(in the rows, 128 means zero)
One turn moves each row of this set onto another row. After a few examples, where does it send each row asked below?
k713: [138 115 110 166 122 137 108 110 159 131 152  93 123 121 108 110 121 155
 122 107 122 124 128 144 117 125 135 137]
k586: [122 113 134 149 153 121 133 132 147 129 156  93 118 136 113 116 117 123
 104 116 114 150 127 129 127 131  77 155]
k555: [110 152 129 121 176 108 123 145 153 118 127 112 128 134 155 115 107 133
 116 156 118 136 124 128 123 150  81 138]
k594: [130 117 122 171 126 140 107 113 154 125 154 103 133 115 103 127 108 154
 117  99 118 130 125 137 115 134 134 126]
k975: [127 155 132 123 152 117 111 114 131 111  94 133 111 111 157  89 104 151
 142 128 135 144 114 136 103 163 105 123]
k4: [134 113 112 144 150 118 136 139 154 138 157  84 125 128 120 116 118 132
  97 125 114 147 123 128 120 121  93 156]
k629: [142 118 139 168 120 139 104 117 159 123 152 101 117 132 105 124 115 152
 123 111 126 130 139 145 112 127 133 131]
k179: [143 134 115 133 135 142  93  81 126 111 123 112 130 119 122 102 110 153
 147 114 144 117 116 122 131 148 127 114]
k267: [147 141 130 143 132 145  89  91 129 108 122 104 131 118 123 118 117 156
 144 122 144 120 112 124 135 161 131 111]
k177: [121 113 136 157 143 127 135 146 153 137 155  77 132 136 125 117 117 135
 101 117 132 156 127 130 138 138  93 147]
k415: [133 119 129 144 144 129 139 140 150 136 148  89 124 152 115 117 115 129
 106 119 126 150 127 128 127 127  83 158]
k528: [134 116 138 178 113 122 104 114 157 120 151  90 118 115 108 123 119 150
 117 112 131 130 131 125 111 132 132 124]
k471: [118 155 125 123 165 112 123 144 158 115 118 103 122 141 154 120 105 136
 109 165 126 147 120 120 110 142  86 145]
k746: [120 112 128 138 136 119 139 139 153 132 148  89 125 156 124 121 124 129
  96 110 123 157 137 135 126 131 100 144]
k945: [118 173 128 120 149 114 117 107 130 113  95 123 114 106 137  90 113 146
 126 145 140 148 109 121 108 164 108 125]
k226: [115 155 123 110 159 111 138 149 149 117 132 118 126 126 143 106 109 131
 103 161 124 153 125 123 117 143  94 147]
k947: [117 114 134 148 161 109 135 138 147 131 146  84 127 144 118 112 103 127
 100 120 129 146 119 130 133 131  83 153]
k833: [127 115 121 141 142 131 142 148 151 130 162 104 135 130 117 122 111 130
  99 118 114 151 128 132 126 130  98 154]
k203: [140 141 125 151 131 129 101  86 121 111 113 102 123 106 134 125 122 155
 139 115 149 128 115 124 138 147 134 105]
k763: [131 147 126 113 142 120 106 106 128 108 100 124 101 111 154  96 100 147
 138 124 137 147 106 139 112 176 114 133]
k460: [126 152 119 150 134 137  95  83 132 116 116 107 133 104 114 109 111 158
 136 116 141 122 107 122 123 158 133 108]
k512: [134 115 136 168 128 114 110 111 153 124 157  98 108 123  99 119 107 146
 116 114 131 121 135 140 115 118 127 138]
k645: [125 142 126 120 171  96 129 143 153 119 127 105 126 120 151 110 113 132
 101 162 120 155 118 121 114 149  90 141]
k442: [107 151 116 111 150 109 135 135 157 121 119 102 120 144 161 121 118 132
 103 153 129 150 131 124 120 150  88 143]
k702: [146 135 118 133 127 132  95  83 131 111 135 106 116 114 119 115 109 152
 143 121 144 106 116 128 138 151 137 124]
k164: [133 113 125 161 128 131  97 104 158 115 158 102 115 125 102 119 112 146
 120 115 120 125 140 134 109 118 128 130]
k622: [136 162 120 111 139 120 121 116 139 119  92 119  98 115 154  98 111 147
 134 133 140 160 102 125 111 163 113 126]
k285: [106 145 126 118 173 106 114 144 156 112 118 107 125 138 162 112  92 136
 111 152 125 146 116 136 117 156  97 139]
k822: [148 146 116 137 120 128  98  88 138 112 119 101 121 112 123 116 119 152
 139 126 146 118 105 107 130 153 135 109]
k972: [135 115 132 165 125 126 107 116 148 119 149  95 125 132 113 132 123 150
 116 103 130 135 137 140 125 121 143 113]
k613: [136 140 118 146 130 135  97  88 142 116 117 108 132 112 122  94 123 161
 145 120 140 121 113 136 134 164 142 113]
k606: [134 158 137 129 146 122 106 111 127 106  89 119 107 111 152 102 108 148
 133 135 139 155 105 123 103 169 102 126]
k961: [121 163 124 127 138 111 119 103 131 111  90 115 104 105 165 112 117 148
 129 139 141 148 116 125 111 161 106 127]
k927: [114 153 124 118 163 119 129 155 166 126 127 101 122 137 162 115 105 141
 109 156 128 159 124 134 124 147 101 138]
k431: [128 154 135 123 154 107 112 110 137 110  97 121 122 104 149  87 118 147
 131 144 136 152 108 130 117 179 112 119]

k431 turns into k645
k164 turns into k179
k460 turns into k945
And these:
k528 turns into k822
k471 turns into k415
k947 turns into k512
k203 turns into k961

One turn moves each row of this set onto another row. After a few examples, where does it send each row asked below?
k152: [145 149 111 149 109 134 103 122 121 131 146 100 123 118  91 150 107 135
 142 109 122 138 130 133 133 105  96 148 108 156 122 108 140 120 110 141
  99  97 139 139  95 102 118 194 133 109 133  93]
k966: [140 142 102 145 106 121 117 140 117 123 148 114 129 116  88 136 132 135
 139  99 109 129 116 138 142  90  99 150 100 146 112 116 128 113 109 144
  96 113 137 142 110  97 131 192 122 111 143 130]
k515: [123 175 144 146 140 147 103 109 150 156 138 129 150 127 107 152 104 114
 131 123 116 156 123 131 124 132  72 139 140 123 132 111 149 104 129 116
 124 124 147 115 115 157 103 195 126 128 113 125]
k248: [147 168 121 148 122 147 123 104 155 115 120 128 134 130 103 144 108 110
 130 140 104 147 120 140 133 142  68 150 111 129 131 131 164 106 146 101
 132 130 128 117 121 120 114 174 125 131 101 120]
k871: [123 167 127 161 138 139  93 126 165 142 145 131 149 115 106 157 108 115
 142 115 113 137 121 126 136 144  86 128 138 131 132 118 156  93 135 121
 138 135 131 113 100 164  86 195 135 122 123 136]
k514: [140 188 108 155  85 156  97 124 138 147 158 110 147 131 108 147 126 133
 123 113 141 142 117 137 134  94 100 114 117 115 116 111 160 118 130 137
  88 112 119 154 122 126 105 157 110 103 120 122]
k876: [127 128 114 141 116 118 122 128 176 116 132 149 127 139 129 132 116 141
 134 136 110 149 133 135 128 127 103 105 133 128 123 148 154 102 173 154
 118 118 115 125 121 156 107 148 148  85 134 151]
k275: [150 163 101 144 121 134 102 127 113 139 138  93 135 119 110 153 116 129
 138 118 143 147 126 137 137 111  92 142 112 134  92  91 180 129 127 165
 104 100 153 143 123 129 117 199 158 108 135 121]
k719: [122 116 142 128 133 129 127 131 147 122 120 127 141 132  86 107 137 158
 106 125 132 147 140 137 142 119 100 140 124 142 107 113 129  97 105 142
 123 127 132 164 120 146 121 169 128 108 137 155]
k674: [151 170 126 131 120 118 101 110 129 131 130 141 154 137 113 128 110 124
 141 112 119 169 128 107 144 159  70 155 117 142 126 110 158 103 148 108
 127 130 136 123 117 139 114 189 154 137 111 126]
k706: [125 171 119 141 120 137 124 106 145 113 119 132 151 127 118 130 106  98
 142 127  98 165 142 143 138 140  73 120 107 137 139 129 145 109 141 126
 117 115 143 111 131 134 111 198 134 125 110 110]
k699: [143 171 103 138 110 123 136 112 112 130 139 106 119 119 104 151 115 142
 141 126 125 135 121 148 129 102  87 135 110 138 107 100 158 135 137 143
  89 108 123 122  95  82 128 191 127 105 133 119]
k192: [134 183 103 148  86 157 106 127 135 143 148 105 147 118 112 142 131 119
 127 114 141 151 119 135 138  99 102 108 119 119 112 108 155 116 130 139
  87 102 122 160 109 128 103 159 112  89 105 123]
k879: [118 146 107 159 109  97 115 133 160 144 136 120 135 121 117 121 111 131
 142 108 118 121 120 116 148 135  84 110 135 129 119 142 154 104 129 131
 133 136  80 127 105 161 111 159 163  94 132 160]
k981: [114 145 117 158 113 100 111 132 158 145 134 113 138 121 101 129 102 133
 141 107 122 125 123 120 161 136  85 121 130 125 117 139 155 113 118 141
 135 145  91 136 107 163 113 153 165  91 138 162]
k171: [144 143  96 109 118 120 121 132 121 131 143 118 144 116 104 130 133 145
 132 111 132 154 123 123 139  96 108 136 111 146  60 117 153 125 127 145
 100 127 167 148 117 111 123 188 136 101 136 139]
k87: [160 185 123 134  84 131  96 124 132 146 149 114 145 123 123 154 124 149
 138 101 154 165 128 107 130 120 105 124 123 122 100 108 147 128 142 136
 100 111 126 159 104 123 122 159 119  85 112 135]
k657: [113 130 137 146 131 116 134 118 145 145 155 145 149 139 111 118  97 139
 135 133 132 127 123 132 113 111  82 124 140 124 106 146 143 104 128 135
 133 129 105 138  96 116  92 135 156  81 117 130]
k909: [140 183 137 137 130 133 126  99 128 132 136 144 154 132 112 129 108 101
 133 143 125 155 114 133 127 129  61 130 141 124 117 102 170 113 143 109
 127 109 140 128 113 142  99 198 134 109  97 138]
k638: [146 177  87 147  80 145 109 126 126 134 135 107 154 123 121 134 122 136
 141  97 134 150 134 129 129 129 108 121  90 128 103 132 146 122 140 130
  90 113 125 153 117 109 120 143 126 104 110 111]
k427: [136 174 106 128 116 146 117 120 132 153 146  96 113 119 102 166 111 141
 135 128 133 126 133 139 131 107 107 137 109 143  78 109 175 140 122 127
 106 113 150 141  96 132 118 194 142 106 128 131]
k901: [141 111 115 158 117 120 113 126 168 113 133 148 128 144 104 131 103 137
 124 137 109 150 122 125 139 134 109 133 122 132 125 143 152 105 160 153
 115 116 125 142 120 158 110 133 149  87 136 145]
k362: [102 122 131 156 137 108 123 121 145 147 150 140 167 132 113 117 100 137
 135 125 129 138 134 130 112 123  84 120 138 122 115 135 132 100 130 163
 113 130 118 130 106 118  83 143 153  89 123 132]
k482: [118 130 117 135 116 119 134 123 168 116 129 150 122 142 119 134 108 139
 131 139 108 153 130 137 141 125 110 112 124 129 121 147 146 109 168 154
 116 119 120 133 113 156 117 141 145  76 137 149]
k174: [139 152 101 138 106 116 136 134 117 118 142 111 124 111  93 139 136 136
 140 110 112 129 112 145 143  89  94 141 105 138 102 115 136 121 118 141
  98 117 129 141 105  86 134 192 113  99 136 141]
k315: [135 119 143 142 130 129 156 124 136 121 114 125 123 125  98 108 113 148
 137 119 129 130 140 134 135 124 102 134 125 148 110 113 116 118  98 123
  99 119 105 144 101 133 121 166 133 102 133 159]
k262: [151 152 120 140 128 122  98 122 144 121 147 159 154 134 126 135 119 127
 137 117 116 169 119 108 140 154  85 140 119 141 126 119 164  87 170 130
 137 132 134 111 115 146 106 180 156 128 122 127]
k425: [147 160 110 142 128 140 119 143 134 130 138 111 106 124 104 165 117 136
 153 117 139 126 118 145 130  93 115 146 127 137  76 107 150 131 120 133
  95 111 142 147 114 125 113 195 131  97 147 145]
k486: [136 184 127 121 123 113 125  97 150 134 114 125 147 119 113 142 102 126
 141 117 116 169 130 110 140 156  74 127 130 135 110 124 148 122 142 101
 132 140 137 111 105 140 128 195 126 115 115 132]
k270: [146 184  96 143  80 142 101 124 138 128 134 104 152 125 118 146 122 148
 140 101 140 148 138 135 128 124 106 121  98 122 105 136 150 123 139 131
 103 124 123 155 122 101 123 149 115 102 120 109]
k206: [129 124 130 129 133 127 160 121 124 132 124 136 140 137 101  94 135 151
 106 127 127 143 124 135 139 112  96 129 119 132  95 110 142 111 117 136
 106 125 120 142 124 148 137 159 135 112 141 167]
k825: [150 153 105 149 126 135 116 145 118 127 138 114 118 126 112 152 119 126
 156 110 139 135 118 142 135  96 110 144 122 138  82  97 150 126 123 151
  85  99 146 146 124 128 108 199 145  98 148 141]
k466: [141 162 120 132 129 118 130 102 167 122 131 144 145 115 119 146 105 122
 136 128 111 163 123 103 135 151  92 109 132 140 101 140 155 114 157 107
 142 139 138 107  94 150 117 184 123 100 119 134]
k227: [145 111 112 157 115 125 114 129 177 118 134 145 124 136 119 128 107 133
 128 135 109 144 122 120 126 131 106 121 131 135 122 151 156 100 161 142
 121 114 119 135 116 162 104 139 149  85 125 146]
k239: [112 119 125 156 134 109 114 124 155 149 146 136 166 121 121 114 111 138
 135 124 125 135 125 123 106 125  81 116 147 123 115 141 136  90 136 153
 126 128 115 127 104 123  90 144 149  88 117 132]
k24: [158 183 118 141  84 134  94 123 127 156 159 121 149 128 124 148 116 149
 137  94 147 161 129 103 128 119 110 121 115 125 102 111 146 131 140 133
  85 112 127 149 110 133 124 157 123 101 121 136]
k350: [128 134 135 139 133 137 135 123 140 120 120 126 137 140 108 107 114 150
 136 137 139 120 153 150 138 124 107 119 114 142  90 115 141 120 104 138
 105 125 125 147 142 149 114 179 155 116 146 165]
k72: [138 126 149 145 132 120 136 130 129 112 117 131 133 139 105 109 121 160
 137 117 139 136 141 146 137 119  88 141 129 136 122 102 126 106 111 148
 104 126 100 141 129 120 122 172 143 115 150 154]
k781: [141 180 119 152 128 123 129 112 133 123 143 147 152 121 124 129 110  98
 146 132 122 140 106 131 141 134  70 109 140 126 116 111 181 107 151 117
 139 118 117 115 105 152  95 195 147 100 113 148]
k429: [119 159 118 150 122 122 125 112 142 112 147 152 167 121 123 123 108 106
 146 119 101 151 141 135 128 138  79 103 112 141 134 142 145  97 142 131
 132 120 136 105 110 125  92 197 140 117 117 112]
k114: [139 159  94 116 103 110 113 109 119 128 142 114 144 121  88 134 124 153
 116 121 119 159 132 126 137 111 100 129 106 150  93 108 166 130 140 148
 101 109 168 146 100 116 125 199 120 103 136 123]
k754: [119 147 108 156 105  88 103 135 160 130 137 127 142 123 110 117 120 136
 143 120 123 122 129 121 149 146  84 115 131 134 122 130 157  97 139 142
 127 134  85 141 105 148  90 167 164  94 123 169]
k274: [147 152  99 119 115 135 115 125 117 151 143 104 126 121  97 148 127 154
 114 103 118 159 109 126 138 102  96 157 107 141 100 112 167 119 139 135
 115 117 151 138  94 123 150 171 132 114 135 109]
k931: [135 120 136 142 145 150 141 136 141 125 102 109 129 123 111 121 124 140
 132 130 144 131 135 147 142 129  99 143 123 133  91 108 143 109 110 141
 119 128 116 150 131 144 125 156 156 105 128 160]
k563: [115 132 129 142 124 111 124 119 151 147 158 150 157 137 122 110 108 144
 136 132 126 121 124 128 106 114  82 110 143 127 109 150 146  97 138 131
 134 128 107 130 100 120  92 144 153  87 117 137]
k281: [143 153 118 161 135 137 130 115 154 121 137 137 146 114 110 145 113 116
 132 126 107 137 112 130 122 141  69 141 120 125 125 138 162  95 148 112
 150 141 116 106  99 109 104 164 126 121 105 121]
k959: [114 150 111 148 104  92 114 132 147 132 137 129 143 128 104 116 111 134
 144 122 125 123 131 127 162 144  85 121 123 131 116 124 161 108 135 146
 122 137  92 145 104 150  93 162 174  91 124 178]
k37: [147 139 102 114 123 132 115 139 128 143 147 113 138 120 101 141 134 154
 128 103 131 150 114 121 138  92 107 153 111 142  67 120 153 119 125 139
 108 137 161 144 119 114 131 176 137 114 142 133]

k362 turns into k901
k425 turns into k174
k706 turns into k674
And these:
k192 turns into k638
k719 turns into k931
k152 turns into k274
k754 turns into k239
k466 turns into k781

One turn moves each row of this set onto another row. After a few examples, where does it send each row asked below?
k893: [165 120 154 131  83 146 107 138 123 115 158 127]
k273: [146 118 161 146 137 140 104 151 110 127 114 132]
k480: [142 118 115 151 118 151 105 156 131 112 119 119]
k166: [153 119 120 141 146 135 133 119 142 112 122 152]
k790: [137 138 165 155 124 135 107 162 127 115 129 147]
k866: [143 115 126 131 154 143 128 132 152 114 126 144]
k494: [157 125 163 108  81 138 108 137 126 115 146 137]
k806: [115 139 137 124 111 136 121 130 141  99 101 142]
k522: [148 134 130 150 122 116  89 126 120 109 108 139]
k464: [156 125 154 114  77 145 105 129 133 105 140 139]
k552: [155 151 142 142 115 116 124 124 108 118 108 143]
k720: [151 121 153 107  77 136 119 135 121 111 138 139]
k380: [143 131 119 138 134 117 139 129 132  93 149 128]
k571: [157 126 147 118  72 132 107 136 125 103 143 144]
k771: [148 121 155 123  84 121 109 139 121 115 155 133]
k215: [146 111 153 115  80 158 113 130 136 104 147 128]
k107: [157 136 126 142 136 137 130 107 140  86 145 128]
k458: [133 122 161 124 151 136 139 118 131  94 140 136]
k827: [158 121 147 117  73 140 117 143 124 108 146 137]
k301: [151 123 141 134 124 164 103 115 127 108  99 126]
k399: [153 133 144 145 111 178 130 127 129  98 108 138]
k588: [146 145 128 138 115 152 119 151 139 129 127 105]
k621: [149 119 161 119  79 126 113 121 117 103 141 148]
k943: [157 135 157 141 148 139 122 113 135  97 150 131]
k488: [143 120 137 136 155 131 124 124 143 112 126 158]
k837: [131 119 137 127 142 135 148 142 136  98 150 124]
k236: [156 120 129 146 154 145 125 129 148 114 133 151]
k841: [151 123 124 139 151 126 129 132 142 119 132 144]
k506: [148 117 141 110  74 142 119 114 124 104 135 133]
k302: [123 109 132 131 119 135 122 140 114 102  94 143]

k480 turns into k301
k588 turns into k399
And these:
k166 turns into k488
k837 turns into k107
k494 turns into k827
k506 turns into k621

One turn moves each row of this set onto another row. After a few examples, where does it send each row asked below?
k612: [110 117 125 139 117 142 132  89 118 136 147 114 144  99 105  87 171 136
 102 122 151 127  79 114 148 121 135 113 129]
k373: [101 103 141 144  95 154 152  79 115 143 128 151 140 119 112  82 137 135
 110 140 158 131 126 110 125 148 115 122 109]
k148: [121 128 118 167 121 125 149 119 106 135 125 141 135  97 121  71 155 106
 101 118  88 144 123 145 128 149 148 130 122]
k212: [124 110 143 153 114 141 173  74 123 142 117 146 114 119 108 113 146 136
  64 160 133 150  97 117 123 153 129 135 115]
k937: [143 135 142 153 107 145 166  83 104 154 109 141 117 119 117  78 149 122
  81 134 109 136 142 110 122 169 120 118 111]
k47: [122 145 150 141 140 160 170 105 125 156 149 131 116 107 116 119 153 143
  86 164 101 138 121 148 116 107 128 107 116]
k830: [105  96 119 139  91 142 150  98 112 146 116 161 137 119 141 105 162 122
 118 156 132 134  96 154 126 125 140 100 107]
k884: [113 119 131 160 127 133 148 110 121 152 158 126 131 102 110 102 143 134
 117 131 107 120 103 152 139  84 120 101 113]
k26: [117 138 115 135 130 171 176  76 135 159 159 117 128 108 122 114 138 114
  94 139 140 152 100 145 105 137 126  93 100]
k186: [120 103 127 162 122 127 131 105 111 143 123 119 146  94 133  83 162 121
 102 168 123 139 120 143 130 111 159 123  94]
k443: [125 113 109 148 118 117 144  90 135 162 114 153 122  87 101  92 165 111
  98 114 132 130  88 156 141 110 139 128 112]
k855: [116 103 113 150 103 150 165 119 129 133 109 134 130  95 120  96 136 111
 107 140 146 125 111 117 101 154 149 121 129]
k596: [132 111 119 150 112 143 156  76 111 147 127 198 139 106 102  83 143 119
  84 123 137 130 109 124 120 146 137 119 120]
k873: [106 130 134 141  98 121 154  90 117 149 107 161 138 131 108 121 141 121
  87 125 113 130 112 158 128 155 132  91  94]
k416: [118 119 104 148 134 149 158  87  94 145 171 160 129  72 121  76 144 127
 123 130 123 147  96 143 120 133 128 111 112]
k600: [102 131 129 145 101 140 133  54 104 151 145 136 149 101 114  81 161 112
  95 126 125 121 103 144 140 131 130 117 141]
k653: [127 145 136 145 120 167 162 102 101 154 148 103 151 100  86 102 165 142
 118 157 120 142 100 145 120 120 140  94  89]
k973: [123 139 126 152 156 139 144 116 110 149 163 132 129 102 120  81 151 134
 101 162 139 165 135 131 127 126 139 114 108]
k969: [135 132 140 142 135 133 156 104 138 157 123 139 130  75 105 118 162 131
  96 156 113 139 104 149 125  88 148 122  94]
k406: [118 136 136 123 133 131 156  88 114 150 139 110 127 118 115 113 130 136
 113 123 135 127 117 128 112 136  97  85 122]
k761: [129 136 154 144 111 169 171  77 103 156 135 135 120 114 100 105 166 156
  70 166 112 144 106 143 108 144 143 117 106]
k202: [136 123 138 151 130 143 150 128 123 142 131 100 136 102 104  86 158 149
 108 108 126 135  97 104 143 128 135 102 102]
k655: [133 127 122 146 120 126 142 108 120 134 103 151 158 109 105  86 165 128
 101 118 139 134 111 136 150 141 161 144 102]
k308: [129 126 117 153 132 143 160 128 121 156 145 153 109  90 143  96 145 125
 126 120 136 125 111 130 143 112 134 125 108]
k234: [123 129 121 150 110 151 168  55 122 166 126 142 137  95 134  93 129  98
  99 126 111 126 120 157 123 145 126 122 139]
k715: [141 150 132 166 126 149 152  95 103 162 156 128 144  85 115  94 146 127
  93 117 100 130 109 155 118 117 162 105  75]
k45: [133 111 142 145 115 128 156 100 119 151 132 191 134  91 109 104 156 139
 111 148 125 145  94 128 131  95 135 120 104]
k259: [151 134 120 140 126 167 186  91 127 134 125  99 132 116 120 107 143 139
  90 164 128 140 112 120 117 152 133 112 112]
k650: [133 130 137 136  95 141 155  62 125 147 120 104 136 139 124  80 154 141
  81 126 107 144 118 152 122 151 127 109 106]
k681: [150 127 137 153 133 168 180 127 118 157 127 133 144  97 106  89 130 139
 119 112 115 145 114 117 116 145 134  94  95]
k397: [138 132 140 127  88 143 150  98  98 145 110 127 153 120  99  89 156 148
 108 123 127 119 110 136  98 153 149  92 115]
k252: [125 132 126 144 111 132 166  80 131 156 132 144 101  99 108 117 112 149
  77 131 137 127 116 134 117 159 127 101  85]
k556: [158 153 119 134 130 140 157  93 112 155 152 136 112  98 108  81 149 171
  84 138 130 152 117 146 121 150 150 109  92]
k784: [126 118 153 155 110 109 156  92 111 151 109 173 122 122 109  99 162 128
  86 137 110 158 105 122 143 131 122 130 111]
k288: [140 133 114 136 142 119 147  61 111 147 135 100 139  74 101  96 145 135
  95 122 120 137  91 153 122 132 136 110  93]
k349: [154 133 121 148 120 167 189  86 123 167 110 142 146  88 117  94 128 114
 107 120 109 142 117 151 109 158 145 112 108]

k884 turns into k443
k47 turns into k969
And these:
k234 turns into k349
k397 turns into k406
k715 turns into k308
k556 turns into k973

